M = 24,158,101,106,105,140,53,104,176,140,38,171
Which number is the entry just left of 104?
Answer: 53
The third entry from the left is 101
Which number is the first entry?
Answer: 24
The entry just right of the largest entry is 140

m =
84,123,38,83,114,119,138
115,83,170,80,96,96,100
110,69,157,116,75,76,52
78,83,110,126,99,81,41
65,84,112,109,72,72,33
105,109,62,94,57,92,110
What is the largest entry in the first row? 138
What is the bottom-left entry? 105
The last entry, reading row by row -> 110
What is the entry just left of 38? 123
What is the entry just left of 69? 110
What is the second entry on the diagonal from the top-right corner? 96
The entry just left of the largest entry -> 83
The smallest entry in the first row: 38
The entry directly below the largest entry is 157
What is the fifth entry in reading order? 114
What is the first entry, reading row by row? 84
What is the bottom entry of the column that holds the largest entry? 62
What is the smallest entry in the last row? 57

Questions about the table below. Rows and columns are numbered from 0.
1) Read off the entry just right of 114.
2) Read off the entry in the bottom-left corner.
3) Read off the entry at row 2, column 2.
4) Read off the entry in row 0 and column 1.
5) Read off the bottom-right entry.
6) Read off the entry at row 2, column 0.
7) Read off the minimum.
8) Read off the entry just left of 65.
92,105,100,71,92,100,111,121,103,112,108
101,97,110,92,94,76,112,92,100,92,96
91,92,100,97,86,112,97,77,95,94,94
72,104,123,44,75,114,100,133,88,131,117
102,94,110,100,94,100,109,82,100,100,93
72,102,100,56,78,134,94,125,80,100,115
127,110,57,140,136,92,93,100,106,96,100
127,110,56,100,137,99,89,111,104,95,99
100,92,141,54,65,96,113,93,99,100,102
71,96,100,39,64,100,100,110,100,117,100
1) 100
2) 71
3) 100
4) 105
5) 100
6) 91
7) 39
8) 54

a =
99,109,108,120,106,103,97,102,84,105,90,92,106,100
99,88,105,120,91,104,97,102,84,88,93,92,109,103
92,153,96,120,149,73,118,130,84,168,42,105,46,100
99,105,102,120,91,103,97,102,84,88,76,92,109,100
99,67,99,120,91,115,97,91,94,74,116,78,126,100
99,54,101,120,74,113,97,102,93,54,95,78,142,100
99,105,103,120,91,91,103,128,84,88,24,112,89,77
99,105,101,120,75,103,97,102,84,88,90,92,109,100
99,105,106,120,78,103,97,102,84,88,90,92,109,100
99,89,94,129,91,113,97,87,84,88,94,92,106,113
99,107,99,106,79,96,97,115,84,88,87,92,113,79
99,105,107,120,94,103,97,102,84,89,90,92,106,101
Indices start at 0.
The entry in the top-right corner is 100
The entry in the bottom-right corner is 101
The entry directly below the smallest entry: 90
Which number is the entry at row 0, column 0?
A: 99
The entry in row 0 and column 1: 109
The entry directly above the largest entry -> 88
The entry in row 0 and column 2 -> 108
Which number is the bottom-left entry?
A: 99
Which number is the entry just left of the smallest entry?
A: 88
The entry at row 1, column 1 -> 88
The entry in row 1 and column 0 is 99
The entry just left of the largest entry is 84
Which number is the entry just right of the largest entry?
A: 42
Which number is the entry directly above the smallest entry?
A: 95
Which number is the entry at row 1, column 2?
A: 105
The entry directly below 46 is 109
The top entry of the column that holds the largest entry is 105
The entry just left of 42 -> 168
Which number is the entry at row 2, column 2?
A: 96
Which number is the minimum?
A: 24
The entry directly below 42: 76
The entry directly above 129 is 120
Which number is the entry at row 2, column 1?
A: 153
Which number is the entry in row 2 and column 0?
A: 92

x =
94,104,76,80,151
103,101,110,129,60
90,108,67,72,173
90,107,64,81,166
108,99,122,137,30
91,110,63,86,168
105,102,119,140,41
95,107,73,81,156
104,101,118,144,38
107,99,116,129,51
Rows and columns are numbered from 0.
Which number is the entry in the top-right corner?
A: 151
Which number is the entry at row 2, column 0?
A: 90
The entry just right of 122: 137
Which number is the entry in row 0 and column 0?
A: 94
The bottom entry of the column that holds the smallest entry: 51
The entry in row 0 and column 2: 76
The entry in row 0 and column 1 -> 104
Which number is the entry directly above 105?
A: 91
The entry at row 1, column 0 -> 103
The entry in row 1 and column 1 is 101
The entry in the bottom-left corner -> 107
Which number is the maximum?
A: 173
The entry directly above the smallest entry -> 166
The entry at row 2, column 1 is 108
Which number is the entry just left of 168?
A: 86
